Each path below is one point turned by a fixed rotation once a step. After each direction that follows a path, write how fast that rotation turns it, in deg/step (0 if it stays still).
Each turn is a multiple of 5 degrees from 10 to 175, or 0.
Each row of a path follows its step; steps can be skipped.
path 1
step 0: [-1.59  1.64  3.84 -0.96  1.55 -1.34  0.91 -1.87 -1.70 -1.17  0.62  3.56
 -0.89  1.12  3.79  0.95  0.36  1.12 -1.42  1.80  0.78  0.05 -2.49 -0.19
  1.87  1.70  0.98 -0.98  0.13 -0.57 -1.05  2.45  0.53  1.62 -0.83  2.40
  0.66 -1.38 -1.62 -1.13  0.41  4.28  1.39  0.24 -1.96 -2.39 -0.45  0.91
 -0.15]
step 2: [ 0.19  0.77  2.52  1.79  0.19 -1.64 -0.72  0.82 -2.04  2.26 -1.31 -0.08
 -2.53  1.52  0.58 -2.22 -1.48 -0.86  0.12  1.33 -1.24 -0.22 -0.70 -0.40
  1.30 -0.60  0.09 -0.92 -0.52  1.55  0.73  2.63  0.28  2.94  0.54 -1.23
  3.69 -0.96 -4.37 -1.35 -0.57 -0.39 -0.28 -0.33 -3.10 -2.57 -1.18  2.68
  3.53]
step 3: [-2.66  0.81  3.46 -0.48 -0.40 -1.40 -0.21  1.05 -1.01  1.89 -1.90 -0.29
 -0.20 -0.56  1.00 -2.17 -1.48  0.17  2.26  2.66 -1.05  2.37  0.18  4.57
  1.18 -2.75 -3.35 -2.94 -2.58 -0.40 -0.81  2.03  1.41 -0.67 -0.70 -1.85
  0.49 -1.08  0.55 -0.06 -1.03  2.55 -0.27 -1.69 -1.38 -0.83 -0.15 -0.75
 -0.28]
step 5: [ 0.43  2.05  5.37 -2.08  1.78  0.44 -0.54  0.69 -1.35  0.06 -1.19  0.94
  1.19  2.63  3.16 -1.60  0.23  1.10 -0.91  2.62  0.89 -1.84  1.27  0.21
 -0.25  0.03 -0.79 -2.80 -0.73  2.13  1.08  2.73 -0.69 -0.47 -0.37  0.75
  2.22  0.57  2.47  1.17 -1.75  0.78 -3.61 -0.48  0.61  1.99 -1.37  1.93
  0.19]
step 6: [-1.73  0.87  1.42  0.29  0.71 -2.06  0.04 -1.57  1.47  1.35 -3.65 -0.09
 -1.65 -0.60  2.59  1.98 -3.56  0.27 -0.94  2.74 -0.16 -2.79 -0.75 -0.74
  0.96 -0.07 -2.38  0.75 -0.46  1.22 -1.88  3.33 -0.67  3.12 -0.98 -0.14
  2.21  0.14 -0.39  0.84 -0.30  1.84  0.17  1.76  1.29  0.39  0.13  3.40
  2.71]
step 8: [-1.99  0.92  3.66  1.06  0.54 -1.50 -1.99  1.46 -0.91  1.12 -1.39  1.53
 -2.79  0.12 -0.25 -0.69  0.83  1.02 -0.47  1.36 -2.13 -0.11 -0.82  0.13
 -1.18  1.49 -1.50  0.85 -4.82 -0.69 -0.10  1.80  1.91  1.95  0.04 -0.25
 -3.58  2.57 -1.72  0.25  0.22  1.04 -1.96  0.32  1.00 -1.31  0.24  3.45
  1.71]
step 9: [-0.49  0.28  2.94  1.16  1.39 -1.60 -0.59  3.08 -2.01  1.22 -1.82  1.39
  1.12  0.24  0.05 -1.77 -0.98  0.90 -2.63  0.57  0.70  2.21 -0.68  0.76
  2.36 -0.76  1.14 -2.98 -2.56 -0.19  3.50  2.85 -1.70  3.51 -0.94 -0.86
  1.97 -0.12  1.06 -0.70 -0.86 -1.19 -0.88 -1.25 -0.31 -1.99 -1.35  2.55
  0.65]
step 10: [-3.37  2.82  3.34  1.58 -1.47 -1.46 -1.47  1.82 -0.52  0.11 -1.91  0.17
 -1.84 -0.64  1.10 -1.18 -0.66  0.08  1.31  0.46  0.54 -1.71  1.27  2.53
  0.10 -2.17 -2.52 -1.86 -2.91  0.02  0.42  0.25 -1.98  2.08 -1.28 -1.32
  2.25  0.91  1.09  1.53  0.12  3.05  2.22  2.92 -0.32  0.07  1.58  1.97
 -1.46]
step 11: [ 0.86  0.55  2.46 -2.24 -1.25  1.53 -0.41  1.44 -1.27  2.91 -1.86  2.00
 -1.76  0.67  2.29 -0.23 -0.05  3.23 -3.76  0.26  1.74 -0.72  1.87 -0.93
  1.15 -0.87 -1.06 -0.66 -1.98  0.75  0.37  2.28 -0.05  1.54 -1.98  0.37
  1.15 -1.99  0.54 -4.15  1.12  3.92  0.08  0.54 -0.04 -0.75  1.97 -0.24
  0.53]
step 12: [-1.32  0.94  3.59 -1.40  0.58 -0.20  0.50 -0.81 -2.05 -1.29 -0.97  1.78
 -1.38  0.96  3.21  0.11  1.01  2.45 -0.28  1.38 -1.01 -0.70 -0.01  1.46
  0.17  2.49 -0.39 -1.83 -0.59  1.87  0.83  2.58  0.82  0.84  0.11  4.06
 -0.14  2.96 -0.65  1.69 -1.75  4.77  0.99  0.02  0.58 -0.80 -0.69  2.58
  0.07]
step 13: [ 0.01 -0.53  4.02 -0.98 -0.25 -0.75  0.49 -2.33  1.90  1.75 -1.83 -0.78
 -0.76 -1.80  0.38  0.45 -0.53  2.32 -2.92  1.57 -2.06  0.11 -1.89 -1.51
  3.15 -1.33 -1.95 -0.34 -0.92 -2.11  1.68  2.55 -0.44  2.83 -1.74  2.70
  2.35  0.48 -1.46 -0.17  0.21 -0.28 -0.51  0.41 -2.11 -0.09 -0.20  3.61
  0.68]
Directions:
[ 0.03 -0.82  0.04  0.47  0.31 -0.18  0.06  0.13 -0.52  0.04 -0.79  0.10
  0.37  0.49  0.61  0.21 -0.79 -0.17  0.20 -0.34 -0.75  0.15  0.05 -0.48
  0.42 -0.07 -0.01 -0.28 -0.07  1.06  0.40  0.33  0.07 -0.13  0.78  0.41
 -0.54 -0.37  0.38  0.52 -0.33  0.22  0.27 -0.82  1.04 -0.91 -0.29 -0.74
  1.07] -> 115
[-0.50  0.35  0.68  0.05 -0.05  0.20 -1.06  0.45  0.10  0.43  0.36  0.02
  0.64  0.21 -0.11  0.21  0.86 -0.84  0.47  0.07 -0.26 -0.36 -0.64  0.48
  0.07  0.39  0.37  0.25 -0.39  1.07 -0.31  0.17  0.05 -0.64  0.00  0.69
  0.82  0.20  0.14  0.29  0.19  0.30  0.56 -0.51 -0.15  0.23 -1.06 -0.50
 -1.02] -> 155
[-0.14  0.26 -0.84 -0.29 -0.55 -0.13 -0.19  0.34 -0.44  0.14 -0.80 -0.17
  0.11  0.08  0.18  0.03  0.30 -0.15 -0.29 -0.38 -0.14 -0.51 -0.13  0.72
 -0.64 -0.24 -0.53 -0.17  0.65 -0.81 -0.43  0.78  1.10  0.17  0.00 -0.33
  0.05  0.34 -0.96 -0.95  0.10  0.77  0.23 -0.59  0.77 -0.02  0.15 -1.11
 -0.25] -> 90
[ 0.47 -0.89 -0.74 -0.26  0.21 -0.12 -0.23  0.50  0.61 -0.05 -0.18  0.22
 -0.63  0.11 -0.42  0.65 -0.46 -0.46 -0.14  0.06  0.19  0.29 -0.08 -0.22
  0.61  0.35  0.15  0.87 -0.57  0.32  0.16  0.25 -0.01  0.37 -0.67  0.51
  1.32  0.04  0.02 -1.46  0.96 -0.33 -0.34 -0.33  0.28 -0.45  0.20  0.13
  0.29] -> 155
[-0.80 -0.23 -0.12  0.57 -0.14 -0.94  0.19  0.09  0.40  0.17 -0.90 -0.85
  0.47  0.25  0.08 -0.18 -0.46 -0.42 -0.32  0.09 -0.25  0.16 -0.58  0.36
  0.37 -1.24  0.04 -0.45  0.74  0.08 -0.42 -0.62 -0.75 -0.90 -0.28  0.50
  0.19 -0.05 -0.13 -0.87 -0.07  0.00  0.25  1.10 -0.09 -0.07 -0.29  0.52
  0.00] -> 100
[-0.32 -0.05  0.54 -0.68  0.45  0.14 -0.27  0.71  0.30  0.65 -0.13 -0.26
 -0.09 -0.98 -0.79 -0.08 -0.50  0.01  0.48  0.05  0.73 -0.46  0.37  0.14
  0.00 -0.18  0.12  0.19  0.42 -0.13 -1.28 -0.32 -0.16 -0.03 -0.24  0.18
  0.30 -0.83 -0.15  0.75 -0.15  0.32  0.38 -0.02 -0.31 -1.13  1.01 -0.72
  0.59] -> 95
